Rotation paths and how fast each direction turns (degrees a step)
Each turn is a multiple of 5 degrees from 10 to 175, or 0.
Each row of a path follows its step; steps can be skipped.
path 1
step 0: 4 -20 -13 16 -7 23 4 -48 -46 9 18 -20 -13 -1 61 -6 -14 -6 22 26 24 -37
 29 17 -10 1 -14 29 -36 13 5 7 -17 21 31 33 14 -22 -25 -33 49 -13
step 1: -18 -54 34 -9 28 3 -13 -34 -38 13 24 12 -16 -20 41 37 -4 -29 -26 -4 2 23
 -30 -10 -17 -3 -33 -50 -19 -19 19 -12 -26 -48 22 5 10 9 9 -17 23 -22
step 2: -18 -14 23 -3 4 -7 -34 -29 5 -43 -39 35 29 -2 -13 -5 34 -11 -20 -37 19
 -19 -31 22 -34 -23 -34 -11 -22 -23 0 -24 -4 14 30 -15 12 40 -39 18 34
 26
step 3: -18 4 4 30 -9 -8 -24 -24 -17 37 22 -4 8 40 26 -32 -19 53 15 -35 -2 -21
 -22 11 -7 -36 -21 21 32 13 -49 -17 -7 -16 37 -23 -15 13 -25 48 27 -1
step 4: 27 -29 8 13 33 25 22 -38 6 9 11 -9 -20 4 16 -2 -22 11 27 -42 8 22 -1 50
 -1 51 -6 34 -15 34 -26 34 -2 -16 28 -13 -7 -12 -7 -17 69 -7
step 5: -11 -36 6 13 39 4 -37 -37 9 5 8 -44 -25 -25 40 -7 2 -43 21 2 39 -22 -4
 15 -4 15 48 -27 -26 -29 -4 -13 -35 -10 18 38 21 15 -3 -2 32 -5
step 6: -16 -26 24 -7 -14 8 -2 -40 9 -17 42 30 9 -43 13 38 -12 -14 -6 -5 20 -44
 -27 -9 -39 -40 -52 -4 -16 -21 -20 -38 -4 19 14 36 -25 3 -9 -4 26 -17
step 7: 3 -19 5 13 -2 -27 -35 -49 -48 -10 -12 33 23 -4 28 32 13 -1 -15 -51 -27 6
 -10 11 -1 -58 2 1 31 19 -24 0 -14 3 34 -40 -15 7 -19 -20 27 31
step 8: -29 -17 -19 20 -10 0 -15 -33 0 12 -3 -15 -2 41 32 -28 30 14 27 -24 12 17
 10 30 -37 20 -46 -2 30 21 -4 35 -5 9 19 -7 36 20 -50 0 48 -27
step 9: -28 -50 35 6 19 -6 -36 8 18 5 28 -5 -6 29 11 -19 -42 -7 23 -27 -6 -7 -35
 -4 1 51 -8 -20 -41 13 -35 11 -50 -26 21 9 6 2 12 20 39 -7
Speeds:
5 3 -2 -6 -2 -3 -12 -6 -4 -8 -14 10 1 -6 -5 -13 -5 -15 11 2 -3 -3 4 6 6
 -1 7 -5 -14 11 2 7 -1 7 14 -7 -4 -7 3 2 -2 14 => 145
3 -7 -9 10 3 -11 0 -9 -15 -1 5 -5 -2 2 -11 2 -7 2 3 11 -5 11 6 11 4 1 -1
 15 11 6 1 8 0 -4 -1 3 5 -12 -17 4 0 0 => 90
3 -7 8 2 -6 2 -6 3 -3 -6 -3 -6 -6 -9 4 -5 8 6 -16 1 -14 9 6 2 -4 1 -14
 -6 7 -4 -10 6 3 15 7 -11 -3 7 -3 14 -8 3 => 70
0 2 -12 5 -5 0 9 1 2 1 -4 1 -9 4 -10 11 -5 3 7 -7 0 -5 -3 0 3 -24 1 -7
 -6 -1 -17 2 9 1 -1 -16 6 8 -12 -3 -5 0 => 85
1 -10 -11 -15 0 -8 -3 0 3 -3 -4 1 3 -8 12 6 3 -10 -11 6 -12 -4 3 1 12
 -14 -3 6 -7 -3 8 -7 13 -4 -2 3 1 -1 0 6 11 -14 => 70
path 2
step 0: 1 -4 13 16 21 -49 50 -26 -28 8 36 37 -19 2 -6 26 5 -49 -23 -26 -10 15 31
 -29 10 -6 -8 -18 0 -12 -8 33 -3 11 -26 14 -16 36 -20 -17 -4 0
step 1: 5 26 28 4 -23 -19 -16 5 -28 -4 1 9 -5 -25 14 12 14 5 -13 36 25 -5 15 -19
 33 0 -17 -27 16 -37 -43 1 1 46 3 43 -40 19 0 -16 31 -46
step 2: -19 -4 11 24 -24 5 -2 29 4 1 16 -14 -21 -9 -4 22 -8 -12 -14 -43 23 -20
 -17 44 45 -40 -13 -13 -30 -31 -17 28 7 50 -45 11 -6 -18 -4 -6 -12 -15
step 3: 50 -12 -1 9 -8 -49 3 38 -5 -29 14 -17 45 7 4 2 8 -24 -2 -12 13 -5 17 13
 19 -41 4 26 -23 -13 -6 9 -10 27 23 -33 -18 2 23 24 -8 -54
step 4: -20 -23 -32 12 -17 12 -7 2 30 -8 -14 -30 30 -12 14 -7 12 15 -44 16 19
 -11 30 34 14 -24 -5 12 -59 24 -4 36 -10 -28 15 30 -19 16 14 5 33 -30
step 5: 18 -7 -40 -7 11 -15 -22 -21 0 -22 16 -62 -5 17 11 -10 9 -6 -12 -12 -3 6
 7 23 -7 -28 15 -19 -12 -7 18 0 -15 -30 -58 7 -19 63 25 19 -17 10
step 6: 7 -29 -38 6 10 -32 -16 -24 12 -39 23 -13 -39 -28 29 43 13 -1 -9 38 1 11
 0 -7 8 22 7 16 20 -9 33 23 26 -35 11 0 3 27 24 -19 -10 -42
step 7: -7 -16 27 -15 13 7 -12 9 22 -9 5 -7 -24 11 7 31 39 -7 -5 56 2 11 37 53
 -20 5 6 -42 -11 -37 23 -6 61 -1 -13 21 11 11 7 -13 9 20
step 8: 12 -7 48 -34 4 -6 5 -28 -19 -45 -14 -21 -21 -26 7 37 1 48 18 5 -2 2 6 9
 -20 -2 12 -9 -35 -34 5 18 2 29 -13 -44 43 16 -10 10 -26 -9
step 9: 19 -35 27 -6 10 8 36 3 -11 8 2 3 23 17 18 5 73 18 -6 -7 24 8 -5 3 -26 37
 -29 -5 -25 -10 14 19 -12 6 -6 10 47 -27 9 -10 -13 -53
Speeds:
-15 3 -6 2 4 9 5 -4 -6 -1 5 -3 -10 -1 -11 19 -1 -5 -6 -1 4 -4 5 -1 -1 -7
 -6 10 -10 9 -2 6 -5 -9 -1 7 10 -18 7 -14 -1 -1 => 160
5 5 -2 -3 -13 -12 3 4 4 -10 -5 -11 7 -6 -1 10 -11 -7 17 1 4 15 6 -13 -3
 6 -8 5 1 0 5 -1 -5 -1 -10 4 8 -4 -6 4 13 -1 => 140
14 14 11 5 8 2 -5 -3 -6 11 9 -6 10 6 11 8 -7 -17 -1 0 -2 -4 12 10 -3 -5
 4 0 3 -3 1 -14 -8 -2 -2 3 11 4 4 0 -3 4 => 155
0 0 10 0 4 0 8 -6 -7 1 2 11 -2 -3 -1 -5 0 7 2 -10 4 -11 12 -5 -5 5 -10
 -2 8 -11 -10 5 10 19 -8 3 16 -3 10 1 10 -4 => 45
3 10 3 0 8 -3 6 6 -5 6 -11 -8 -8 -16 -2 -12 8 -9 8 -2 -16 -2 -7 9 -1 -7
 -17 0 -7 3 0 -4 1 2 1 -1 0 0 -8 -8 4 -14 => 45
path 3
step 0: 11 12 -24 3 18 -20 -23 17 0 36 10 48 -20 17 14 -1 3 4 2 48 -23 -22 -27
 -21 26 28 -22 20 -23 13 5 46 36 40 -12 -1 8 20 5 6 34 15
step 1: -22 6 -5 -13 21 -23 12 -29 5 -3 13 3 40 19 13 -5 -8 -22 -9 15 11 -11 -8
 -5 17 2 -24 36 -8 -17 12 8 -12 -1 90 -27 7 -30 -38 -37 15 6
step 2: 8 5 -15 -10 -15 23 -18 3 -10 9 22 -16 -9 5 -7 11 -18 -19 -7 -7 -19 -1
 -49 0 39 -14 -2 -31 15 -13 -24 -39 -21 52 21 13 -33 -2 39 -63 20 -8
step 3: 2 52 1 -14 38 -28 0 22 -31 -1 -29 22 33 4 0 -41 -20 -25 20 -13 -28 6 5
 17 -9 -14 -8 -2 23 52 19 -24 11 23 -6 -39 5 -9 35 -7 0 -14
step 4: -34 -15 24 -2 31 -34 3 17 35 15 1 -37 -35 14 44 -10 -50 -14 24 2 -1 4
 -14 -19 -8 -40 16 -6 -12 -9 -35 -21 11 -31 -7 -37 -3 9 -13 -23 -24 -15
step 5: 14 2 19 37 1 -2 3 0 35 -3 -51 4 -10 7 -2 -7 -4 -4 5 14 -41 13 20 -17 2
 -1 3 11 16 -15 -20 -8 16 47 -36 47 -4 -21 -40 -24 27 -56
step 6: 19 -2 5 32 6 -7 26 1 -12 27 -1 15 -27 22 2 -16 35 25 -4 15 34 -57 16 8
 -27 -27 -10 24 -3 23 3 1 13 -20 3 -36 -32 -26 9 -15 53 -29
step 7: -10 -61 5 15 -9 -2 -29 11 -6 -32 -5 -16 -20 9 2 11 14 -9 22 9 -15 -12
 -17 -35 42 -10 2 41 -9 9 13 38 -2 41 12 -48 -5 40 -9 -11 28 11
step 8: 4 6 0 -24 12 20 -20 -20 -22 -18 -11 -13 -11 -6 5 22 -17 -59 -32 -13 29
 15 40 12 1 15 18 41 10 11 0 -5 -8 18 56 6 26 -18 9 -22 41 -41
step 9: -3 16 15 -40 -7 23 12 7 -22 17 -4 -38 -33 -22 -5 -9 -14 1 -30 -11 -10 0
 -48 18 -27 25 -12 -9 13 18 -60 1 1 27 -12 -49 -24 6 26 -6 33 15
Speeds:
-3 -2 -1 -13 -7 5 -23 5 -6 -5 -5 1 2 3 -2 10 -3 -7 2 -17 2 2 2 8 -5 -4 8
 -11 10 8 -1 -3 1 7 11 -14 -3 0 4 0 -10 -4 => 65
5 -12 4 -6 -3 -9 -4 -4 1 2 -3 -8 5 -6 20 -4 -7 5 -14 -2 17 -17 -1 0 6 3
 5 -8 -7 7 3 -2 -1 -6 -6 3 -1 -13 8 -8 -1 3 => 155
-10 6 9 2 -15 -14 -1 -3 -3 5 8 -3 0 -6 14 6 3 11 1 -10 -13 4 5 8 7 8 -6
 2 9 -5 7 0 6 -8 2 -1 2 10 6 -3 11 -12 => 0
